In the data rows, the value 128 means zero.
Some points, one per row:
83 70 242 173 127 114 192 179 173 171 201 0 161 109 46 114 190 208 76 109 218 112 99 176
160 103 92 65 191 108 113 84 129 159 94 165 166 116 131 130 75 114 151 148 115 111 129 141
124 70 85 99 254 120 167 131 156 161 91 162 158 75 122 103 100 89 131 137 176 99 153 154
90 154 170 135 69 138 139 164 187 121 155 120 156 138 125 121 139 162 96 139 148 145 101 145
80 186 93 117 197 124 124 148 172 139 95 112 152 103 119 117 110 116 123 136 122 131 98 136
127 175 78 124 64 141 70 82 129 117 130 142 88 112 151 164 150 138 114 173 35 173 148 122
99 103 99 116 145 197 159 115 127 152 97 125 158 70 119 141 128 148 78 158 92 163 149 171
66 130 144 137 186 151 192 152 173 153 118 101 156 107 119 100 174 140 90 152 132 149 112 139
140 173 97 136 75 158 109 113 94 107 120 104 116 77 136 162 163 155 106 142 90 150 103 145
160 93 121 92 157 108 97 92 74 153 109 194 90 223 156 122 147 96 207 145 78 110 182 124
134 163 155 124 112 132 172 176 136 93 120 130 180 76 124 141 94 143 76 96 152 136 99 148
107 83 42 122 115 183 133 76 72 144 86 83 99 13 117 158 169 116 65 130 32 158 160 159
241 155 66 127 255 40 73 117 162 124 120 124 165 90 128 111 69 90 188 136 255 42 154 136
112 151 70 142 91 160 123 82 101 125 88 69 109 77 146 160 162 132 117 161 50 161 131 156
117 145 138 107 211 109 163 144 145 131 105 155 160 63 136 126 93 118 117 144 174 113 134 152
108 117 239 136 44 117 172 152 157 135 167 104 160 154 117 134 126 190 122 117 154 128 93 131
95 161 231 149 45 137 172 172 167 130 170 133 160 139 97 130 115 169 97 63 163 130 70 113
111 201 151 119 168 106 139 153 123 120 123 136 149 161 150 128 126 123 148 117 127 134 125 76
93 138 110 115 148 165 175 126 116 119 84 126 149 52 135 148 124 130 87 136 104 145 119 168
148 157 31 123 29 124 62 60 98 100 142 91 75 71 163 163 153 119 103 145 64 160 104 95
134 134 128 129 87 151 130 118 159 130 108 140 131 135 125 140 126 151 123 173 95 135 155 136
117 126 233 146 78 126 181 159 144 116 160 89 163 171 98 132 122 192 99 108 169 120 76 130
74 80 210 158 74 150 206 144 142 146 154 69 176 151 86 112 159 184 84 112 202 139 84 161
89 166 98 167 37 151 101 97 79 120 124 126 76 150 122 137 162 119 139 84 50 158 113 97
149 99 108 97 121 118 97 100 91 128 129 198 111 139 138 137 106 105 163 113 94 101 146 80
118 177 68 147 99 128 88 91 98 109 117 91 80 107 129 150 147 114 140 147 57 147 128 140
73 53 193 147 175 124 185 122 226 206 145 58 170 131 52 100 166 184 111 135 201 132 105 151
85 95 69 125 87 172 136 89 88 131 89 80 104 48 132 153 162 134 77 135 61 155 111 151
110 28 198 127 198 115 160 117 170 212 137 66 140 164 66 87 181 166 141 157 180 115 103 173
131 77 48 110 78 143 102 64 113 136 109 97 92 66 160 141 131 117 93 155 47 155 120 128
226 183 63 127 255 47 44 151 172 101 141 134 125 127 110 105 61 68 171 112 245 51 140 136
113 140 106 105 171 162 182 142 174 132 117 145 164 33 115 136 107 127 73 137 140 137 114 150
162 125 45 148 47 122 64 91 90 97 144 64 78 83 189 131 153 103 96 160 101 150 93 86
156 42 223 139 121 122 156 152 149 147 177 100 159 153 78 106 134 176 122 113 202 113 100 145
147 137 128 134 64 117 97 118 83 128 133 136 78 166 141 143 166 117 143 151 62 127 149 127
66 115 100 93 147 100 144 114 130 156 105 133 114 124 145 114 133 107 176 151 94 113 109 113
137 98 65 95 91 103 106 58 145 143 112 150 75 150 143 128 155 135 158 175 50 121 138 124
137 23 195 96 104 131 177 161 195 155 136 125 165 155 100 101 114 172 134 151 183 93 100 139
101 142 112 132 93 133 146 136 127 108 123 105 125 129 136 119 124 144 147 114 93 122 123 113
163 133 121 120 246 75 128 129 124 119 139 135 167 101 141 148 71 100 145 69 159 92 148 146
128 194 105 159 91 134 75 111 68 109 153 108 68 145 136 131 175 103 145 103 56 155 158 116
103 68 127 116 173 186 169 100 123 171 96 142 139 90 113 126 147 143 98 167 103 153 155 164
124 144 140 114 219 106 100 131 121 165 93 197 138 175 138 109 109 78 179 160 135 127 156 96
145 110 8 111 57 142 85 30 74 141 102 88 71 47 164 144 184 104 99 187 61 168 104 133
115 133 162 144 161 132 138 133 117 158 112 137 132 230 125 111 165 118 177 158 100 153 138 124
110 121 103 111 145 128 155 97 143 152 82 136 138 88 133 149 138 127 132 168 87 137 151 157
176 109 83 140 25 145 57 87 63 112 141 124 78 146 145 131 123 97 129 110 122 132 107 81
70 138 138 153 114 158 173 125 132 146 99 96 132 115 115 117 180 150 91 136 88 152 123 162
40 more points follow, each with its number after it:
192 81 152 117 180 86 115 138 109 112 142 183 147 179 164 118 71 93 187 126 222 85 154 106 0
143 71 109 62 197 104 106 96 158 152 112 177 158 122 141 136 70 106 154 168 98 117 175 128 1
155 152 143 152 104 147 92 148 120 127 153 168 103 210 113 114 155 123 154 117 151 132 134 97 2
103 116 59 116 58 160 119 100 108 132 111 137 93 37 128 148 169 147 89 186 75 149 142 145 3
147 142 80 128 70 128 95 94 96 124 133 157 90 109 136 144 134 128 152 146 58 136 147 121 4
164 120 66 137 35 133 70 106 120 89 157 103 99 127 160 128 103 102 140 114 147 134 85 75 5
121 160 114 125 87 136 111 114 132 122 145 119 104 144 128 138 154 139 132 112 80 140 128 96 6
107 91 124 110 130 140 155 115 171 157 114 143 141 112 96 119 108 147 132 137 119 121 133 122 7
103 81 239 157 74 73 184 173 184 153 232 0 148 148 77 122 183 196 93 76 191 111 84 156 8
89 121 255 178 82 107 173 186 163 145 207 4 136 181 75 108 169 154 84 65 188 118 106 126 9
102 134 79 124 84 128 117 107 149 146 127 119 101 134 130 133 167 134 144 150 65 141 156 119 10
124 152 142 127 145 170 163 186 158 76 111 153 172 62 116 142 54 148 66 83 149 128 104 162 11
157 150 141 111 221 80 132 180 127 89 156 158 145 164 144 129 85 119 144 91 201 99 156 130 12
138 177 138 160 95 145 112 142 93 119 126 169 111 192 108 124 160 116 149 117 125 147 127 125 13
157 93 254 177 111 103 121 200 166 150 219 38 136 224 64 75 146 160 135 108 241 98 152 131 14
142 156 130 104 204 101 107 132 117 118 137 140 150 133 160 150 96 120 132 115 132 115 139 146 15
99 128 142 151 78 142 124 114 135 135 107 162 121 169 139 123 155 123 152 172 119 151 133 119 16
179 147 19 122 30 109 31 70 98 92 156 45 74 95 183 155 133 106 109 133 81 144 101 88 17
114 124 193 148 92 137 150 149 169 136 137 140 131 198 121 98 170 144 133 134 131 141 121 108 18
87 145 134 100 204 116 156 124 149 136 107 167 165 113 136 131 85 112 139 116 136 111 129 153 19
147 119 127 139 131 133 93 109 119 141 114 177 108 166 125 125 134 126 171 166 84 126 142 138 20
132 133 131 118 103 127 142 137 174 138 110 146 135 114 110 121 111 139 126 140 114 133 126 129 21
104 91 126 115 152 192 194 156 124 147 115 122 142 30 109 125 116 156 72 152 115 141 125 163 22
144 60 32 121 80 141 92 29 76 151 83 87 91 40 164 152 156 113 111 168 57 157 121 122 23
114 151 125 108 127 131 168 148 165 125 100 151 154 103 104 113 101 127 113 114 164 125 111 120 24
111 176 146 95 151 108 157 153 140 114 113 138 158 132 144 138 101 132 141 118 104 120 128 131 25
155 161 155 127 198 110 111 136 88 123 132 176 155 161 144 132 112 105 171 110 139 134 156 118 26
80 185 159 137 124 126 150 173 168 129 140 128 157 139 116 117 137 155 113 132 145 146 94 131 27
116 111 128 131 72 158 138 152 165 134 122 162 136 102 104 124 109 148 118 157 115 123 130 116 28
81 164 92 134 138 156 132 122 113 123 135 96 105 82 123 150 154 142 101 164 57 161 161 153 29
62 151 87 120 145 129 122 104 135 126 92 100 129 75 126 143 123 143 141 126 72 140 119 145 30
142 66 43 114 100 156 87 29 58 142 87 85 94 13 143 142 166 115 82 149 68 153 118 116 31
112 119 190 143 105 124 125 150 159 144 158 144 132 199 107 92 147 133 146 112 163 127 112 77 32
126 199 165 121 181 102 134 175 102 99 151 124 147 166 154 132 116 118 119 80 175 125 139 112 33
94 215 73 152 46 154 107 127 97 81 128 93 97 111 138 165 162 148 113 152 60 158 126 157 34
95 130 125 115 137 131 134 102 118 127 83 159 120 114 119 127 124 133 121 128 72 142 106 127 35
187 101 31 124 65 117 64 67 108 119 139 119 65 155 196 121 142 106 148 190 85 134 136 85 36
131 134 118 104 142 128 155 156 154 138 108 180 127 143 133 129 107 124 154 157 117 111 153 109 37
91 103 222 182 76 130 169 195 186 131 185 106 148 192 71 95 149 162 108 93 206 123 90 116 38
93 153 116 155 73 181 166 131 106 119 122 104 118 90 143 157 172 138 64 141 51 184 127 185 39
Which of these numbered points is nearest to each point below, ignoring the 3 directions in which the first points spread most? Its number follows each.
152 122 59 131 42 136 66 98 110 93 138 101 90 126 161 147 117 112 114 135 114 144 105 87 > 5
153 129 177 100 182 101 143 178 139 110 133 177 134 213 171 120 84 105 183 110 163 95 188 106 > 37
183 85 166 81 145 93 134 154 139 121 143 217 144 153 144 120 74 120 144 122 144 99 160 114 > 1
158 110 148 129 134 121 126 139 119 134 97 196 137 175 137 123 99 90 178 119 139 108 164 99 > 37
182 78 74 104 255 101 137 144 169 136 76 122 170 61 127 121 74 123 109 195 220 78 156 209 > 3
131 135 94 120 98 133 126 105 168 136 100 172 123 132 142 133 138 144 135 204 108 141 136 138 > 16
70 135 113 150 83 164 164 135 72 119 113 89 120 39 121 166 169 124 79 121 53 161 115 184 > 39
69 161 99 161 91 171 163 105 66 123 90 75 114 51 118 154 168 126 77 112 33 181 114 187 > 39
136 109 90 111 59 144 135 143 152 111 112 173 123 134 116 126 93 125 121 147 122 125 122 122 > 28
102 117 248 179 85 107 144 178 147 148 215 38 143 190 85 121 144 154 125 76 167 118 131 140 > 9
108 155 85 115 185 137 152 122 166 142 90 125 152 83 129 116 104 112 136 133 114 132 139 141 > 6
154 106 109 134 122 127 78 99 45 135 137 151 77 188 149 123 172 117 184 153 61 124 181 121 > 20
255 123 77 107 255 45 39 97 167 103 141 204 132 205 139 111 75 85 222 157 255 40 180 103 > 36
123 106 36 139 30 155 88 80 94 112 105 87 90 37 149 153 157 118 82 138 76 144 100 120 > 5
213 75 88 111 33 128 60 76 103 97 144 136 108 119 149 142 61 116 121 111 118 124 104 68 > 5
75 140 131 119 124 122 167 157 211 143 116 110 136 141 116 94 131 156 130 158 150 118 112 109 > 10
129 67 198 136 118 111 153 148 138 158 154 117 119 205 113 91 161 138 167 112 160 104 124 86 > 32
125 78 82 117 76 163 171 108 95 139 92 151 134 78 138 169 146 143 102 147 111 139 118 171 > 0
152 101 171 136 138 133 104 117 114 160 127 193 103 194 122 102 145 114 177 147 127 128 166 95 > 20
115 151 146 153 91 150 124 173 118 118 122 142 93 200 125 109 171 121 127 140 139 134 108 132 > 13
61 155 114 140 134 171 172 152 158 138 119 94 131 65 104 119 145 148 63 136 126 145 102 158 > 27
111 117 106 76 142 116 127 120 150 139 108 162 142 115 119 109 83 107 155 94 136 112 129 95 > 7
221 85 70 137 70 123 34 67 65 95 153 149 67 148 177 137 114 118 167 160 101 125 114 76 > 23
188 78 148 93 163 132 134 153 134 122 116 221 144 157 138 111 63 100 155 122 179 104 143 92 > 0
122 107 117 82 232 97 131 141 150 137 115 142 151 100 157 119 73 115 169 130 161 95 124 104 > 6
175 104 137 107 254 83 134 124 97 137 121 145 132 171 143 110 78 81 199 101 189 81 182 119 > 0
101 76 175 129 171 137 182 126 184 182 118 118 152 133 104 100 123 157 117 150 155 127 113 139 > 7
127 69 254 177 140 83 146 186 204 177 227 33 122 206 58 83 158 182 135 99 241 101 119 129 > 14
82 153 142 124 180 128 171 134 111 129 93 122 161 110 147 140 125 129 104 132 100 125 159 160 > 25
229 136 83 106 255 64 62 139 161 128 127 155 135 178 132 94 77 75 181 136 253 52 197 123 > 14
110 143 108 88 150 104 128 146 170 131 115 130 152 145 148 126 103 114 143 140 105 125 133 127 > 25
106 104 226 133 106 121 168 157 155 147 174 119 151 141 102 107 137 170 113 84 159 118 95 113 > 6
92 90 0 117 106 153 119 75 118 143 87 72 101 14 132 131 150 104 90 150 48 149 132 128 > 38
167 82 105 112 91 133 71 77 88 134 129 163 90 158 131 141 138 110 182 141 63 124 193 103 > 1
143 157 159 154 129 128 95 141 51 105 126 183 108 178 136 131 120 108 172 109 100 132 159 114 > 26
153 129 37 128 14 130 71 102 135 89 138 70 103 62 167 131 117 102 107 101 131 125 88 101 > 5
127 141 156 155 93 149 123 143 106 112 120 145 119 192 130 131 140 124 130 144 105 146 132 125 > 13
104 133 106 133 146 136 138 127 133 163 110 140 136 123 118 128 136 126 111 155 86 129 114 144 > 6
255 170 41 117 255 45 43 150 173 99 155 148 142 102 109 126 43 83 154 97 255 42 151 139 > 17
138 145 255 183 46 123 162 219 164 116 243 59 134 190 81 109 131 165 99 66 214 118 121 115 > 9
166 117 106 107 255 75 121 95 130 138 94 115 181 65 123 156 77 118 119 108 169 81 130 191 > 15
60 45 230 140 142 149 215 140 154 184 104 116 149 154 82 106 169 173 90 138 135 143 126 185 > 20
92 120 88 130 91 140 122 75 100 138 103 101 106 51 117 156 154 132 117 128 43 147 131 149 > 4
151 126 116 87 176 105 160 151 169 129 109 180 174 101 129 124 84 138 142 126 151 103 132 135 > 21
120 112 173 118 94 135 129 138 143 132 132 152 143 185 140 116 119 152 150 170 161 131 105 114 > 16
145 110 134 96 188 127 125 164 134 127 110 178 158 155 122 109 87 112 155 123 174 110 118 140 > 22
